One turning vector, and how many steps it has turned:
The counts run from 0 to 240.
92 104 115 71 111 65 102 111 82 113 98 125 97 94 93 104 92 126 121 141
 111 94 122 109 120 104 107 85 118 91 95 112 : 12
88 106 93 108 121 110 109 109 110 80 129 94 68 72 92 104 91 105 89 124
 100 124 109 124 91 96 58 75 98 89 107 85 : 210
109 81 116 112 99 92 87 108 112 125 88 132 121 99 97 75 68 76 126 122 82
 100 89 96 87 108 108 108 124 108 120 79 : 152
94 99 95 95 117 84 79 121 100 113 111 107 109 79 96 87 79 105 142 142 90
 106 123 115 107 95 79 89 125 93 110 89 : 7
97 106 71 113 75 99 111 92 105 88 138 108 89 115 119 107 110 107 108 61
 110 101 76 76 101 97 113 90 76 122 79 105 : 102
86 88 95 135 116 83 74 95 112 105 81 136 123 94 116 97 88 74 116 116 89
 97 85 73 90 95 109 109 105 120 120 94 : 148
91 100 111 99 123 126 115 114 83 95 119 112 75 82 100 127 104 109 92 123
 101 114 100 124 114 121 100 73 90 101 83 139 : 203
97 100 114 81 94 109 119 130 82 109 107 105 103 93 107 113 85 101 99 131
 96 106 130 152 117 100 89 108 79 76 99 91 : 20
82 72 121 68 114 95 82 107 108 75 85 89 113 88 86 134 102 105 123 98 84
 94 117 105 121 105 89 114 79 91 107 73 : 47
86 90 91 133 88 94 97 89 81 117 73 113 117 110 104 111 81 76 132 82 132
 84 86 87 84 97 107 114 93 91 83 78 : 119
133 97 84 121 100 103 79 97 118 104 101 128 112 120 108 75 107 94 103
 112 113 113 82 90 94 94 119 102 112 141 126 119 : 142
125 111 106 113 104 132 105 91 94 113 91 125 89 97 119 82 107 100 76 129
 85 122 111 100 98 102 93 80 106 116 110 145 : 172
120 105 100 113 67 91 125 98 88 122 91 110 106 117 91 93 77 76 106 84
 129 77 88 117 73 96 123 115 115 87 107 78 : 124
112 95 134 84 118 91 97 100 73 126 77 152 100 95 116 99 81 84 93 110 90
 96 100 82 90 108 121 107 102 99 96 116 : 159
107 100 104 86 76 96 107 90 94 102 68 64 105 107 79 107 128 119 118 59
 114 96 95 83 102 105 126 97 119 87 86 99 : 84
79 105 81 121 112 84 86 106 111 103 112 109 108 82 127 101 106 115 115
 149 88 94 109 101 127 90 103 84 104 120 101 126 : 1
123 120 76 96 87 111 102 95 92 86 138 101 75 114 102 104 111 102 111 50
 112 100 83 78 85 101 113 91 99 108 85 111 : 99
98 102 120 77 113 123 94 111 94 68 91 104 77 110 83 135 130 114 97 84 89
 103 109 96 98 124 115 113 84 81 77 114 : 57
114 123 83 98 73 104 121 108 97 93 129 75 80 101 92 107 108 91 103 49 93
 91 84 107 77 101 123 101 114 83 100 88 : 95
105 113 88 110 64 111 126 109 98 97 120 68 94 103 95 116 101 85 112 55
 82 83 83 113 89 107 123 107 104 86 92 85 : 93
78 87 93 99 82 93 97 79 116 84 78 70 100 91 103 105 118 112 109 68 88
 105 108 67 106 85 76 101 86 92 86 62 : 76
91 84 102 131 113 87 72 100 112 110 82 135 122 92 112 93 80 71 118 116
 85 95 86 78 89 96 105 111 107 116 120 86 : 149
114 108 102 117 103 126 106 87 98 111 90 126 91 97 122 86 109 103 78 132
 83 118 110 97 105 103 95 78 104 123 111 145 : 173
109 105 128 84 128 113 86 98 88 82 81 70 90 103 81 143 103 114 95 97 131
 93 105 116 115 109 109 104 108 88 81 113 : 231
81 99 118 75 120 75 99 110 67 110 92 126 98 84 111 125 88 111 116 129
 106 90 129 109 120 98 99 96 88 79 88 109 : 15
90 82 122 80 128 80 96 86 80 113 81 106 111 57 104 118 93 102 112 114 90
 98 110 89 122 98 99 73 107 109 111 125 : 189
89 71 122 67 111 102 85 115 108 81 89 84 117 90 84 129 100 103 123 95 83
 98 115 112 119 108 89 118 80 89 103 72 : 48
82 93 87 132 90 89 95 87 80 115 70 118 114 107 103 111 90 80 129 83 136
 85 87 77 82 95 113 110 95 92 83 84 : 118
99 90 93 129 75 101 112 96 88 125 85 108 117 113 99 101 71 70 127 85 125
 79 87 107 82 100 108 117 100 89 90 70 : 121
105 123 111 96 111 108 95 112 118 67 131 62 77 98 93 131 92 102 77 89 91
 93 98 127 98 101 102 116 103 86 102 79 : 239
105 97 62 119 80 95 90 111 106 103 115 98 110 103 97 73 101 98 129 70
 124 128 81 83 78 82 89 102 100 103 97 68 : 109
104 96 119 78 114 96 119 133 78 113 105 89 97 59 89 108 98 99 94 114 86
 120 99 140 103 111 112 85 111 81 113 111 : 197
109 106 113 80 131 115 106 125 70 103 112 103 80 71 87 115 106 106 95
 113 102 125 104 125 98 118 106 79 105 88 97 136 : 200
100 98 99 88 114 84 84 119 98 117 112 109 107 88 92 84 81 111 145 145 96
 104 122 118 112 101 84 86 131 94 107 94 : 8
90 105 86 102 106 103 90 98 125 60 105 88 93 93 90 111 108 107 101 127
 91 102 132 127 108 88 65 98 98 93 138 82 : 35
112 91 101 84 69 102 108 96 106 105 74 57 110 107 74 93 120 120 126 65
 108 106 96 90 105 103 107 97 122 91 92 84 : 82
82 98 119 77 120 87 98 113 66 110 96 124 99 84 113 128 84 104 116 128
 102 90 132 118 117 97 93 102 77 78 86 103 : 16
82 101 107 108 119 122 120 111 90 90 120 109 75 80 102 128 104 109 89
 127 97 113 96 125 114 121 99 75 83 103 85 136 : 204
83 85 92 98 84 98 93 83 115 90 75 63 106 88 99 104 113 109 117 68 90 108
 108 71 102 84 73 103 88 88 89 62 : 77
95 99 79 119 76 77 102 93 95 112 80 114 108 120 88 83 111 113 125 87 149
 106 78 75 90 98 123 93 111 105 87 95 : 114
111 105 114 78 128 106 110 128 70 106 106 97 83 64 86 112 105 104 93 112
 96 125 101 129 96 113 109 80 114 81 107 126 : 199
81 104 120 71 118 69 100 108 68 110 93 126 97 87 108 121 91 118 113 134
 109 91 127 109 120 101 105 93 97 83 90 113 : 14
96 102 95 111 70 124 119 101 95 99 110 68 102 103 102 129 98 82 121 54
 84 77 86 105 99 111 118 108 95 88 77 91 : 91
87 106 93 108 101 123 103 94 107 71 103 108 89 110 111 126 113 116 89
 137 102 98 129 128 126 102 81 95 72 108 105 122 : 30
94 81 104 125 110 91 76 103 112 116 88 133 122 94 107 88 73 68 127 117
 82 99 88 85 87 99 102 111 113 113 121 81 : 150
93 101 118 83 109 133 97 110 97 68 97 103 76 112 89 136 125 113 97 86 84
 102 111 97 100 124 109 111 77 84 73 110 : 58
112 85 102 85 67 108 106 96 109 104 76 54 113 106 78 90 114 117 129 65
 103 109 101 91 105 100 95 99 116 90 91 75 : 81
134 114 107 105 107 131 100 103 85 117 92 125 90 90 115 75 103 92 72 119
 84 128 116 106 84 96 93 92 107 101 117 131 : 170
101 85 110 67 105 88 89 83 121 65 96 100 100 111 73 113 116 135 119 117
 108 95 122 99 132 106 88 84 105 115 120 103 : 41
103 91 127 106 88 112 123 112 89 131 90 131 106 89 130 93 81 77 73 121
 64 104 99 114 95 102 111 109 83 97 103 103 : 164
83 97 114 98 96 136 107 108 111 67 105 98 78 113 96 134 118 108 96 90 73
 99 105 103 106 125 100 109 72 88 72 99 : 60
